First come named moves, each a turn or a mirror, each shown by rows before and after it. For each pair of rows after them, which moves, in which order, take the first row to the second? The first pair is done for you.
move W:
+0.37	+3.25	-0.03	+1.80	-0.51	+3.20	-1.19	-1.07	+1.58	-4.64	+3.24	+0.67	+0.09	+5.92	-1.93	-0.92	-0.87	+0.72	-1.95	-1.55	+4.00	-1.02	+1.35	+3.38	+3.05	-0.23	-0.53  ->  +0.11	+4.06	+0.26	+1.89	-1.04	+2.64	-0.36	-0.38	+1.57	-4.99	+3.80	+1.01	-0.55	+5.18	-1.96	-1.50	-0.78	+0.67	-1.76	-1.64	+4.38	-0.04	+1.12	+3.05	+2.74	-0.39	-0.47
+0.36	-0.08	-0.58	-0.06	+0.58	-2.54	+0.00	+1.21	+0.56	+1.60	+0.05	-0.57	+3.77	-1.23	-1.35	-1.59	+1.83	-0.03	+1.55	+3.89	+0.31	-1.08	-3.18	-1.91	-0.63	+0.58	+1.67  ->  +0.66	-0.67	-0.82	-0.02	+0.85	-2.19	-0.78	+0.38	+0.43	+2.00	-0.26	-1.16	+4.02	-0.95	-1.51	-0.92	+1.63	+0.18	+1.60	+3.64	+0.05	-2.01	-3.21	-1.50	-0.61	+0.51	+1.80
-3.27	-3.67	+0.07	-0.76	+0.73	+0.00	+3.51	-0.34	-1.69	+1.28	+0.59	+0.56	-0.32	-3.74	+1.94	-0.22	+1.73	+0.21	-0.59	+0.52	-1.39	+1.56	-2.72	-2.66	+0.78	+0.85	+1.30  ->  -2.38	-5.05	-1.02	-1.21	+1.79	+0.62	+1.64	-1.79	-2.29	+2.66	-1.31	-0.60	+0.73	-1.84	+2.31	+1.11	+1.34	+0.61	-0.58	-0.32	-1.86	-1.19	-2.16	-1.54	+1.50	+0.33	+0.56
-0.77	-1.16	-4.16	+0.66	-0.45	+2.32	+1.33	-1.25	+1.67	-0.40	-3.56	+0.34	-2.54	+1.73	+2.36	+0.58	-1.60	+2.94	+1.16	+0.99	+2.12	-3.88	-3.46	+1.33	-1.71	-0.09	-1.31  ->  -1.94	+0.77	-3.04	+0.96	-1.84	+1.67	+3.41	+0.24	+2.34	-1.87	-1.81	+1.84	-3.79	-0.65	+1.78	-1.17	-1.62	+2.83	+0.85	+1.95	+2.83	-0.44	-4.06	+0.18	-2.83	+0.38	-0.91
move D:
+1.21	+3.35	+1.20	+2.44	-0.76	-0.21	-0.84	-0.31	+4.34	-5.38	+0.51	+0.84	-1.81	+1.93	-1.12	-0.61	-1.38	+0.91	+1.00	-0.22	+0.60	+3.08	+4.03	+1.79	-0.69	+0.75	-2.23  ->  +2.15	+1.54	-1.63	+2.17	-0.95	-2.72	-3.48	+1.96	+1.73	-0.94	+0.28	-0.23	+4.67	+1.63	-1.39	-1.28	+2.16	+1.47	+2.20	+0.99	+0.52	-4.37	-0.80	+1.11	-1.01	+2.08	-1.79
-0.85	-2.40	-0.10	-2.01	+1.30	-0.96	+1.68	+3.47	-1.60	+0.39	+1.81	-0.84	-0.86	-3.32	-1.13	+0.19	+0.33	+1.92	-1.25	-0.44	-3.10	+1.07	-1.18	-1.46	+0.97	+1.18	-0.54  ->  -0.18	-2.55	+0.30	-1.20	+1.97	-1.47	+1.56	+2.22	-0.74	-0.93	+0.75	-0.71	-1.94	-2.61	-0.95	+1.02	-0.41	+1.73	-1.47	-0.20	-3.52	+2.47	+0.75	-1.15	+1.30	+1.39	-1.69
-1.34	+0.34	-0.54	-0.17	-0.42	+3.95	+0.18	-0.35	-0.39	+1.80	+0.52	-0.53	-1.83	+1.30	-0.90	+2.80	+0.10	-0.46	-0.67	-0.97	+0.53	-1.02	-0.83	+1.25	-0.29	-1.96	+0.78  ->  -0.52	-0.79	-0.43	+0.86	+0.72	+2.46	-1.13	-1.65	-0.08	+0.11	-1.08	-0.77	-2.28	+2.37	-0.05	+3.55	-0.30	-0.55	-0.10	-0.74	-0.44	-0.15	+1.25	+1.76	+0.49	-1.35	-0.46
-1.19	-0.11	+0.97	-2.42	+0.73	+3.27	+1.14	-1.66	-2.35	+1.56	+0.15	-0.57	-1.49	+0.20	+0.20	-0.13	-1.06	-2.15	-1.74	-1.77	-0.27	-0.01	+0.08	-0.38	+0.43	-2.05	+0.90  ->  +0.37	-1.39	+0.64	-1.20	+1.82	+1.14	-0.95	-3.13	-1.87	+0.55	-2.35	-0.87	-0.99	+1.57	+1.17	+0.68	-1.30	-1.94	-0.80	-1.15	-1.75	-0.78	+2.02	-0.10	+1.11	-0.84	-0.76
move R:
-1.15	-3.20	-1.80	+1.08	-0.28	+1.67	+0.91	+1.96	-1.24	+1.36	-2.21	+1.20	+1.06	-1.40	-0.21	+2.48	+3.59	+0.82	-0.28	-0.45	+1.18	+3.31	+1.20	-0.33	-1.19	-0.68	+0.79  ->  -1.05	-2.08	-1.46	+1.27	-0.83	+3.04	+0.82	+2.00	-0.11	+0.24	-1.50	+1.76	+0.62	-0.85	-0.94	+2.42	+3.23	+0.99	-0.44	-1.14	+2.01	+3.47	+2.42	+0.31	-1.56	-1.00	+0.38
-0.49	+0.72	+1.31	-0.05	-0.65	-0.70	+1.63	-0.98	+1.29	-2.04	-0.03	+0.58	-2.78	-0.73	-0.09	-0.20	-0.72	-0.19	-0.70	+0.18	-0.74	+3.57	+1.69	-0.29	+0.49	-0.19	-0.16  ->  +0.09	-0.73	+0.39	+0.45	-0.25	-2.62	+0.74	-1.31	+0.56	-1.87	-1.62	+0.12	-2.05	+0.15	+0.58	+0.06	-0.36	-0.05	+0.22	+0.58	-2.04	+2.54	+1.72	-0.53	+0.82	+0.65	-1.06
+0.81	-0.84	+1.14	-0.28	+0.42	-0.17	-0.12	+0.66	-0.26	+0.81	+1.88	+1.63	+0.66	-0.76	-0.11	-1.11	+1.02	-0.53	+0.32	+1.33	+1.77	+0.48	-0.92	-0.45	-1.10	+2.82	+0.01  ->  +1.60	-0.10	+1.47	-0.34	+0.68	+0.56	-0.28	+0.23	+0.68	-0.08	+2.29	+1.52	+0.02	+0.21	-0.60	-0.94	+0.35	-0.35	+0.37	+0.51	+2.48	+0.78	+0.31	+0.48	-1.20	+2.81	-0.07

(2 to 3 moves a pair)
-1.64	+5.14	+3.74	-0.03	-2.37	+1.15	+3.33	+4.55	+1.45	-1.89	+3.89	+2.46	-2.29	-2.77	+0.47	-2.20	-1.75	-2.41	-0.97	-0.52	+2.98	+3.93	-0.72	-0.87	-2.35	+0.16	+1.98  ->  +0.79	+1.71	-0.39	+1.06	-1.64	-3.32	-2.36	+5.45	-1.06	+2.41	+1.15	+0.18	+5.80	-0.71	+1.03	-1.72	+1.59	-1.50	+1.84	+0.78	+0.98	-6.00	-4.11	-0.31	-2.20	+2.11	+0.92 -> D, D, W
-1.90	-2.85	-0.36	-0.26	+0.90	-1.41	+0.10	+0.86	-3.78	+3.35	-0.48	-1.05	+1.79	-1.92	+1.39	-0.41	+1.89	-0.82	+0.08	+1.62	-1.72	-2.29	-3.94	-1.74	+1.06	-0.33	+1.04  ->  -2.41	-0.99	+1.96	-0.09	+0.70	-0.39	+3.05	-0.62	-1.42	-0.82	-0.04	+0.35	-3.71	-2.68	+1.24	-0.68	-0.08	-1.49	-0.93	+1.43	-1.67	+5.14	-0.50	-2.29	+0.88	-0.88	+0.53 -> W, D
+0.75	+1.93	+0.90	+1.93	-1.94	+0.73	-2.98	+0.57	-2.35	+2.03	+3.99	-1.42	+3.19	+1.76	+2.49	+2.85	+0.54	+1.12	+1.67	+1.83	+0.97	-1.74	-0.49	-0.33	-0.86	-1.24	+1.01  ->  +0.46	+3.26	+1.68	+2.13	-2.73	+0.33	-1.96	+1.23	-1.23	+0.52	+5.29	-0.52	+2.37	+0.75	+1.84	+1.98	+0.34	+0.79	+1.62	+2.26	+1.67	+0.52	-0.30	-0.48	-1.53	-0.83	+1.02 -> R, R, W
-1.78	+0.12	-1.95	-0.51	-1.24	+1.04	+0.41	+2.32	-2.70	+6.83	+4.41	-0.06	+5.23	-0.79	-2.93	-2.24	+1.52	-0.90	+0.17	+0.63	+0.49	-5.73	-5.21	-1.17	+0.64	-1.70	+3.71  ->  +2.40	-3.34	-2.67	+4.10	+1.37	-6.50	-4.29	-1.80	-0.68	+0.87	-3.14	+0.25	+4.06	+3.40	-0.60	-0.34	+0.66	-1.32	+2.73	+2.98	-3.67	-3.38	+2.61	-0.40	+2.43	+1.78	-2.24 -> W, D, D
+1.59	+0.09	-1.39	+1.87	-2.70	-3.04	-0.98	-0.30	-0.42	-2.51	-0.98	-0.79	+0.53	+0.33	+0.83	-1.92	-1.62	+0.59	+0.99	+1.03	-3.07	-0.26	+0.81	-1.11	-0.49	-0.04	-2.68  ->  +0.50	+2.44	-1.40	-0.62	-4.02	+1.73	+0.55	+1.16	-0.76	-0.16	+2.44	-1.17	+1.17	-0.05	-1.16	-1.82	-1.58	+1.00	-0.32	-1.09	-0.18	-2.57	-1.83	-0.13	-1.43	-2.28	-0.29 -> D, W, R
-0.73	+0.41	-2.88	-5.04	-1.69	+2.87	-1.37	+2.17	-2.80	+4.53	+1.41	-2.41	+7.08	-0.76	-2.15	+0.04	+1.37	+0.01	-0.44	-2.50	+2.72	-7.88	-5.20	+0.06	-2.40	-0.94	+3.02  ->  +3.61	-3.42	-2.79	-0.64	+1.89	-3.15	-5.94	-4.17	+0.33	-2.76	-6.62	-2.58	+3.71	+4.72	+0.34	+2.68	-1.10	-0.50	+1.86	-1.26	-1.86	-3.99	+4.59	+1.34	-0.32	+1.84	-3.42 -> D, D
